Each path below is one point turned by a fixed rotation once a step. After each direction that follows a path, write how fast that rotation turns it, in degrees a step (0 if it stays still).
Each turn is a multiple of 5 degrees from 10 to 175, or 0.
Each row of a path follows its step; steps can be skipped.
Path 1:
step 0: [ -9  -6  -2 -24 -16 -11   3 -15  24  -3  -1 -17 -14   0   4   4  -1  -1
 -18   1   0 -12  10 -24  -1  22   6  -5  -1  15 -16   4   5  13  16   6
 -18  -5  -1  -6  -5 -28  30  21   2 -11  -8  25 -10   8   9 -25  19 -20]
step 1: [  1 -17   4  -8 -26  22  -2  14   6 -13  23   6 -25   0  20   7  -4  20
  11   5   8   1 -22   7  11 -17  -3   8 -16  18  13 -11  23  16  21   0
 -11   1   4  -7  11  -7   5  21 -11   2   4  27 -20   6 -11 -12  12  -5]
step 2: [ -6  12  13 -15   8  10  -1  24   3  -1  13  -5   8  -6  16  -1  16   3
  11 -28  28   3 -14   0   9  -9   9 -10  -9  16 -22   5  19  27   5  13
  30   6   4  -9   7   7   5   7 -18 -21 -16  13  11   5   0  14  18 -15]
step 3: [ 13  11  -6  -8  -7   2  13 -17  -7  -1 -20  17  14   3  15  13  -5   5
   3 -25  10   7   3   2  11 -18 -20   9  -6  -2 -30  25  10  -4  21  12
  12  -7   8  12   0  19   1  49   1 -16  -3  -1   3  11 -10  -7   0   3]
step 4: [ -8 -15 -13 -20  -1  -8  22  -5  -2 -19 -12  -5  10 -17   0   3   3   3
 -18   7  13   7   0  22   2  -5 -19  28  10  -8   0  19  12  18  12  14
  13  -8   9 -31  -1  29 -13  15   7  30  -6  -4   2  -4   3  14  18   1]
step 5: [  8   6  -3  -2   1 -50 -15   0   5 -29 -16  -8  -8   4 -18  -2  14 -11
  -8 -10   6   0  -4  15   2  -6 -10  20  11  15 -12  14  15   7  -1   3
 -30  14   1   2 -14   4  11   7  -8  12  -7  -3  18   8  -1  -4  27 -18]
step 6: [ 16 -17  16  -2  -1  -7  12  -8  -6 -33   8  10  -8   7 -21  -5 -17  -2
  10   6   1   8 -12 -15   4 -14   0  10  11  -8  12  11  23   9  11  14
 -21  13 -30  21  12  16  11   6  -1   2  11   6  -9  24  29   7  13 -10]
step 7: [-23 -13  -5 -18   3 -23  -7 -18  11  -7  13  11  -9   9  12   1  -3  -9
  -7  23  15  -5 -14 -35  -1   9  26  -7  -8   5 -14   8  22  21  16  18
  -4 -23 -15   1   2  11   7 -12   5 -14   1  10  14  -3  11  13   6 -19]
step 8: [-32  -2  15  -3 -15 -19   0   5   8   0   5  18  -3   9  18  -2 -15  17
 -13  -3   1 -14 -26 -27  -3  -8 -14   5 -22  14  -2   2   7  12  18  -7
 -13   6   1  -5 -21 -11  14  33  17 -19  17   2 -15   6  -6  -3   9   8]
step 9: [  0  -9  13  -6   2  17  21   3   3 -13  23 -35  -5 -14  11  -8   1   8
   5  -9  28   7  -8  -8  -3   6   3  12  -6   1   8  -6  20  26  30  -5
   4  17  -5 -31 -12   2  18  21   6 -19  -7  -2  -1  -7 -20   4  -5   4]
step 10: [ 12  -6  24 -28 -11  -8  -3   0  15  -4 -11 -17   0  -3  24  -6   6   4
   3 -22  28  10   5   6  17  -7  12  20 -22  10 -27  17 -13   2  14 -14
   8  -6  -6   3  -5   7   7  11 -13   0 -13   3   4  20 -16 -24  -2 -21]
Speeds:
[ -1  -4  -2   0   2  -5   4   2   1   9   2   4  -8   2   1   4  -1   6
  -1   4   1  -2   8   0  -7   1   8  -1  -1  -1  -9   0   7  -1   0  -9
  -2   6 -10  -6   1   0   5  -1  -7  -1   6  -3  -6   0   3   2   3   6]
45
[ -1   2   1   7 -10   7   3  -8  -3  -3   4   2  -3   7   0  -3   1   1
   2   1   3   2  -2   1   2   3 -10   4   3  -6   1  -1   1   2   7  -2
   3   2  -1   3  -2  -3  -6  -4  -4   4   8   3  -4   8   1   3   2  12]
145
[ -4  -4  -1  -8   3   9  -3   0  -2  -1   9  -4   3   3   1  -7   0   3
  -1  -2  -1   2  -6   1   3   6  -4  -2  -6   5  -6   0   3  -9   0  -4
  -4  -3  -3  -7  -5  -5  -1   0  -1 -10  -1   6  -7   2   0  -2  -7  -2]
45
[ -4   0   2   2  -2   5   2   2  -1  -2  -4   1  -4   3  -9   0   3  -1
  -2  12  -1   3   8   3   8   1   1  -2  -4  10   2   8   4   1   0   4
  -1   4  -1   4   2  -8   5  -4  -4   7   0   2  -1   3   1  -1  -4 -10]
65
[ -3   2   0   2  -2  -4   0   5  -2  -2  -3   0   2   0   3   1  -2   7
  14  -3  -4  -1   5   4   1   5  -3   0   1   5   9  -6   6  -1   1  -1
  -2  -8  -2  -4 -13  -2   7  -1   1   7  -4   3   0  -3  -1   5   6   2]
95
[  3  -6  13  -1   4   0 -10  -1   3  -7   0   2   0   2  -8   3   1  -1
   0   6  -2  -8   2  -2 -11   4   0  -8  -5  -5   1   0   5   5   2   6
   0  -4  -1  -1  -4  -2  -4   2   0   0   2  -2   0   1  -2  -6  -1   5]
45
Path 2:
step 0: [  6 -20  -9 -15  -3   8   0  -3  13  22  -3  13   1  30  -9 -42  -4   4
 -10   6  22  12 -13  11   6  30 -24  -7   8  13   8 -19  14 -10   1   0
 -12   7 -19 -36  41  -7  21  20   8  27  29 -10 -15  15  -7   6  19  -6]
step 1: [  1 -26  -8  -9 -20 -20 -16   3   1  30 -15  14  29  13  -5  26  -9   8
  -2 -19  17  31  11   8  10  -4 -23 -45  -9   4 -13   5   1 -10  -3 -14
  -2 -16 -34  -6  10 -17  20 -21 -18  -6   9   4 -14  11 -11  11   6 -36]
step 2: [  6  14  16   9  12  -4 -28  16  -5  12 -18 -14  -6  14   5   2 -11 -14
 -16 -12  10  26   2  -5  10  19 -30  -1   6 -13 -24   2  23  -5  27 -45
   1 -18 -10 -20  12  18  43 -20   0   9  -2  23   5   4  20 -21 -19  -1]
step 3: [ 20 -21   3   1 -13  -4 -21   7  13   2  -7   6  15  13   6  -2  -4   6
  14  22   2  -1  -1 -18  20  30 -26  -2  36  16 -12 -16  17  17   6 -16
  22   5   2 -27  31 -11   5  18  26  31  30  21   0  13   3  23 -22 -12]
step 4: [ -3 -41 -23 -12 -12  -1   8  17   5   5  -5  16   1   1  16   9   8  22
   1 -11  18  15 -10 -17  20  13  -1 -49  11 -21   1  -9  -3 -10   1   3
 -20 -26  -8   1  28 -12  24   5  -2   0  11  30   5  33 -21 -16 -18 -15]
step 5: [  0 -15  19 -13  16  13 -15   1  -3  -1  -5  24  -7  21  -4  17  -1  -3
   4   3  17  15   5   9   2   6 -31   8 -22 -19  -9 -21  24 -28  10 -17
 -13  -5  -6 -31   6  -6  31  -2 -13  -2  10  43 -40  -9 -10 -26 -19  -1]
step 6: [ 18  -8   8  19 -10  -9 -20  27  13   7   3  -6  17   0  -8  16 -37  17
  15   3  10  11  31 -26  26  10 -26   5  21 -14  -7  10  11  -6  21  14
  14  -3  -3 -19  19  -1 -12  -8  12  -1  17  20 -29 -22   4   3 -32 -32]
step 7: [ -7 -18 -17  15 -10 -20 -12  -1  16   3 -20  11  -5  -3  14  -3   8  22
 -21 -11  15  14 -11 -47  -6  -2   4   7  21 -30   0  13   3  -8  -7  -9
 -17   3   7 -11  24   8   7   3  14  16  26  12  -1  23   7 -32 -53  -2]
step 8: [  2 -31 -18  -5  17  11  -5  -6  13  -5 -27  29  15 -29 -18  24  32  13
   3  30  -6   8  -5 -25 -16   5 -34   0  -6  -3  -3 -20   7 -22  22  -8
 -12  -7   4 -15  -2   1   7  24  -5  22  16  25 -30  -3 -18  -5 -10   1]
step 9: [  5  -7   0  -1  13 -23   5  36   9  -5   7  -2  12 -14 -12 -11 -25  24
 -19   2  20  28  34  -6  32  -7 -17 -16 -13  -9  16  -1 -15 -14  28   5
 -13 -24  21 -21  -6  14  -5  17   5  -5  19  21 -32  -9 -25  -8 -10  -4]
step 10: [-12 -13  -9  12 -17 -29  15   5  -5  15   5  22 -16  -4 -24  -1  -5   0
 -21  -8  30  27  32  -8  -5   0   6  28 -14 -20 -10   8  16 -25 -14 -20
  13  16  11 -10  22  11   2   7  11  32  27  -2 -25  -5   8 -13 -35  -6]
Speeds:
[-2 -4 -2 -2  1  1 -1 -1  4  4  6 -5 -5  5 -2  7 -3 -4  2  7  9  2  3  1
 -6 -3  4  5  6  4  3  6  1  7  1  2  1 -3  1 -2 10  5 -7  1 11  7 -3 -1
  6  4 -1 -3 -2  0]
100
[ -2  -1  -5  -5   5  10   3   1   7   3  -3   0  -7   4  -3  -3   3  -2
   1   1 -10   4   2   4  -1   2 -11   3   5   6  -5  -4   1   0  -1  -4
   3   3   8   1   1  -1  -1   1  -3  -3  -4  -6  -2  -4   1 -11  -4  -3]
130
[  3   0  -6  -5   3  -4   0  -7   1   1  -7  -1   1  -3  -3   5  -1   1
   2   2  -6   1  -3   6   3 -10   5  -5   0  -2  -2   7   6  -3  -8   0
  -2   5  -1  10  10   6   7   4  -7   3  -4   5  -2   1   2  -1  -2   1]
115
[ 4  0  7 -1 11  2 -2  2  6  1  3  2  2 -2 -3  1  4  4  3 -1 -2 -2 -6 -2
 -2  0  3 11 -4 -4 -7 -8  4  2  6 -1  0 -5 -4  3  4  2  8 -4  5  6 -3 -1
 -2 -8 -1 -1  8  6]
125
Path 3:
step 0: [ 17  17   0 -30  -7  -3   1  33 -26 -14 -30  -7 -14   4   1  -2   3 -13
 -13 -20  26 -22  10   2  15  -9   0   1  -8 -30 -12 -18  -5   7  15   0
 -14   1 -14  16  -4   4 -18   8  33 -15  -9  -7  23  20  17   7 -23  -4]
step 1: [  4  26  17 -17  -1  -5 -30  39  -9 -12 -11   4   5   9  -9   3 -11 -15
   9   9 -14 -12  25 -26   8  -6  22  -3  -4 -24   3 -32   0 -20  19 -23
  18  -1   7 -16 -10  20 -24   0   6 -17   4  -3 -21  13 -18  -8   1  14]
step 2: [ 11  20   8  -3  -9  -7 -27  -1  -7   5   6  22   0  -2  -2  -2   6 -16
  -9  17   2  -9  -8 -21   4  24 -17  33 -34 -40 -18 -20  -5   3 -16   3
  18   6  27  10  10  22  -7  10  12  16  28   9 -12   4  -1 -16  16   3]
step 3: [ -4  10  19 -14  18  -7   6  11 -36  17  -2   4   0   3  14 -12 -20  12
  -2  28  23   0  -3  -6  29   8  -8   5 -33 -18 -12  24   4  14 -19   7
  19   9 -14 -18  -1   8 -10 -29  -5  10  27 -13  -6  -1   3 -28 -21  -4]
step 4: [-14   5 -17 -22   0  -7   1  -6 -27 -14  17  11  43   7   7  19 -36  -4
   5  11  -3 -11 -14   9  -2  -4  -5   2 -27   6   5   4  -8  -4  14  -1
 -21  12 -14 -10  -6  16   3 -23  -7  17   0  18 -40 -11   4 -33  -7  12]
step 5: [ 19  -6 -24 -28 -15 -15   9 -16   8  -6 -28  20   0  -9   9   0 -23   2
 -11 -24  -5  -5 -12  14   0  21  12  26 -34  -6 -10  10  -9 -11 -11 -19
 -14  -4  -9   0   3   1  -7 -16 -22  22 -24  -3 -19   4  30  -8   7 -24]
step 6: [ 26  -5  26   1  15  -7  13   7  -7   5  -4  18  -4  -3  13   4   5  30
   8  12 -43  -6  -2  12  -3  -7  36  26 -17  16  -4   4   2 -26   4 -25
 -27 -14 -16  -6   3   1 -18  -4 -11   1   2 -17   9   2  30 -12 -16   7]
step 7: [-10   2   0 -15  12  -5  -3  12  -6  10   9  18   4 -13  13  15   6   6
  -3   7 -26 -14 -32 -18 -14   7 -18  24  22  11  -3 -21 -20 -21  10 -17
 -27  -6 -13  20  26  -4 -11 -33  34  -4   5   7  11   9  28  13   9   3]
step 8: [-21  26  20  -9  11  -9   7  18 -12  15 -30  17   0 -15   6  21 -14   3
   1   3  19 -10   0 -18   7 -28   1  14   4 -21  14  14 -14  -6 -10 -10
  -4 -21  -5  -4  25 -24  -9  -1  -5 -10  -3   8   5  22  24  40  23 -10]
step 9: [  2  19  14   6   3 -13  13  21 -19  -6  29 -11  24 -16 -27  34 -16  -9
 -15  24   3   1   2  -1  -1 -14   5  11 -18   3  -3 -12 -12  17  17 -21
  11 -32   7 -22  12  -8 -28  27   9  -3 -13  18  19  13   6   2   8  -2]
step 10: [ 23   5  -8 -19  -6   8 -17   1  -2  29  -3 -10  24  17  -4  -9 -20 -26
 -13   7  14  32 -15 -15 -12   5 -21   0 -29   1  -5 -25 -14  15   8 -14
  19 -27 -16  13  13   2 -41  -2  -5   3   7  -6  11   3  -4  19   5  -5]
Speeds:
[ 5  0 -8  8 -8  0  7  2 -8  3  5  2  7 -2  2  3  1 -3  0 -3 -3 -2  3 -3
 -7 11 -4 -1  5 -6  6  5  2 -1  1 -4 -5 -7  5  2 -1  4  1  2  7  3  4  5
  1  0  0 -3 -4 -1]
145
[-5 -2  1  0 -1 -1 -1 -1  0 -7  7  3 -1  0  1  2  4 -3 -6  4 -2 -8 -2  5
 -2 -2 -2  8 -4  0 -3 -6 -4  8  5  6 -6  5  3  3  3  0  5 13  3  4 -3  7
  3 -6  4 -1 -6  5]
155
[ 10  -4  -5  -3  -1   6  -1  -1  -4   1   2 -13   6   2   1   2  -2   2
 -12   3   4   3   0  -6   0  -1  -5   5  -2   0   1   6  -1  -3   0   5
   0   3   0 -10   2  -5   3  -1  -9  -1  -2   6   0  -4   1   0   0   5]
60
[ -6  -2   0  -2   1  -2   3  -3  -1  -4   3  -3   3   6  -5 -12  -5  -5
  -2  -3   2   9  -3  -2   2   4   9   3   0   1   4  -9  -1  -3  -4  -4
  -5   0   7   6   4  -4   4  -5   1   0   8   8  -1   2   2   2   4   6]
130
[ -3   2   3   9   4   1   6   2   0   0   0   1  -4   1   6  -6  -3  -2
   3   4  -3  -7   7  -2   1   0   7  -1  -2  -6   6   0   1   4   3  -8
   3   0  -5  -7   1  -7   1  -1 -10  -6  -1   4   1  -3  -1   1 -12   3]
140
[  1   5  -3  -1  -3   3  -1   5   0   2  -2  -2  -3   0   1  -7 -10   9
   6  -1   0  -1   2   1  -2   5  -1  -2   2  -4  -6  -2   2   3   2   5
   2   6   1   0   7  -3   0   4  -1  10   1  -1  -4   4  -5 -13   1   9]
35
Path 4:
step 0: [ 18  15  32   3   6   2  16  14  27  -5   2  -2  11   5  13  -5 -15   9
  14   8  12 -16   6  27 -15  18  26 -16  25  25  26  -5 -19 -18 -17  -2
  -5  -8  10  14  15  -9 -29  -8  13 -18  -5 -24  13 -21 -11  -2  18   9]
step 1: [-12 -19  33   8   2  -9  -1   6 -13  19  36  -1   2   1  10  -6  -2  -7
  -7  30 -16   6   5  29   5  -5 -30   2 -20  -4 -10  -7  23  11  -6   3
 -27  -9   2  -1   1   9   6 -35  14  -1 -27 -15 -30  -7   6 -24  -8   7]
step 2: [ -8   3  -6   1   8 -44 -19  20  -3  17  -4   7  -4   7 -12  12  -5  -2
   0 -22 -31  22  13 -26  -4  23   0   1 -21  19   2  19  -8  23  -5 -15
  19   6 -19   6  14  22 -18  16  -6 -16  20 -11  -9  14  -1 -29  -8  11]
step 3: [ -2  30   9  -4  -5  16  -9  16  -5   2 -17 -12 -23  11 -12  -4   4 -12
  -7   5  20 -25 -24   3 -26   0  10 -11   0   3   2  34 -20 -36   2  -7
 -21   8   4  18   3  -3 -47   3  -3  10 -11 -13 -14   8   8 -11  21  -8]
step 4: [  6  -4   8  21   6  -5  14  -2 -14  -5  18 -13   2  23   8 -20   1 -17
 -10  16 -37 -22  -9  15   2   3  -7  -1  -7 -20  -7   9  16  25   0  -5
  15   8  16 -22 -14 -21  -6 -17  -2   9 -33  33  -8  30  30   6   8   8]
step 5: [ -1   9   1  -8   8 -28  -8  11  26   5 -10  -3   5  10   6  -9 -21 -17
  -4 -21  -3   6   8 -35 -12  17  -7  -3 -15  -6  26 -39  -9   2  -9  23
  13  -4  -8  -5  11  -9 -12  10  23  -7  23  16  26   1  41 -14 -10   3]
step 6: [-10   5  31 -14   5  27  22  -3   8 -23  -5 -15   0 -11 -25 -22 -24   9
   7   4  26  -9  -4  15 -20  20  -4 -24 -21  37   3  -2 -13 -22 -14  -8
 -21 -10   8  -1 -16  -8  -2  12  -3 -23 -17 -19  -6 -10  12   2  -1  14]
step 7: [  9 -20   9   5   0   2   2  -5 -10   1  42  15  -7   4   5  -9 -18 -12
 -12  29 -22  10  13  14 -11  14  -6  22  -5  26   3  -6  10  31  15  21
 -14  41 -13 -23  14   7   0  -2   6  -1 -33  -2  -6  12 -17  -1  11   8]
step 8: [ -2  -7  12  -4  -6 -27 -15  20   1  45  -9  13  17  -3  19  -7 -14   3
  18 -12  -6  10  -3 -27 -32  -1  27 -19  10  11  -1   9  -2  -3  -1   6
  14  -2  -3  -7  41  12 -17  -4   8 -30   6  -8  -7  10   9 -10 -23 -19]
step 9: [ -7  35  19   1   1   6  -9  26   2   1  12 -22 -26  -5  -9   0  13  -4
   8 -14   8 -29 -28  27 -26   5  -4   7  -2  20  -7   7 -10 -10 -10 -35
  -4 -22  -6   4   2  14 -13 -34   2  -5 -18   4 -12 -17   0   7   1  23]
step 10: [  4   9  -2  12   2 -23  23  -4  -2   9  39 -14  24  15 -10   5  -7 -28
 -11  18 -12 -11  29  18   8  -2 -12  14  -8  -3  -5   4   3  11  -6   0
  29  31   8  19  -1   2 -15 -24   7  13   1  -2   1  31  11 -28  22  17]
Speeds:
[  0  -5   2   2   8  -5   6  -3   2   3   8  -1   1   2  -2   4   2  -6
  -1  -6   0  -1   0  -2   4   5  -3  10   1  -4  -7  -2  -5   4   3  -9
 -10   5  -2  -4   5  -5   5  -2  -9  -2  -2   0   5   5   1   0   0  -3]
130
[ -3   2   0   4 -13  -7   9  -4  -4   0  -1  -7  -2   8   1  -9   4   6
  -6  -8   5  -3   1  -3  -6   3  -3   3   4  -7   1   0   3  -1  -3   4
   0  -2  -3   4   0   3   0  -1  -1   1   0   0   3   7  -5   4   0   5]
60
[ 2  0  3  7 -5  4 -6 -1 -3  2 -2 -1  0 -6 -7 -3 -1  2  5  8  2 -3 -4  4
  1 13 -1  2 -3 -4 -6  0  3  4 -1 -1 -3 -3  1  8 -2  7  4 -1  0 -3 -5 10
  6 -2  1 -4  3 -7]
130
[ -7  -1   2   3   6   0   0  -2   1 -11  11   2  -8  -7   2  -3   2   7
  -3   3   8   0  -5   0  -4  -7   1  -2  -1  -5   0   6   1  -4   0  -3
  -4  -9   5  -2  -1   0  -5  -3  -4  -4  -4  -2   3   0   2  -3  -4   0]
130
[ 0  1  5  9 -3 -2 -3 -2 -3 -8  3 -5  8 -7 -1  6 -4 -1  2  1  4 -3 -2  3
  1  3  9  5  6  2  5  4 -3 -2 -2  3 -4  5  1 -6 -6 -3  2  0  5  7  2 -5
 -5  8 -2 -2 10  0]
110
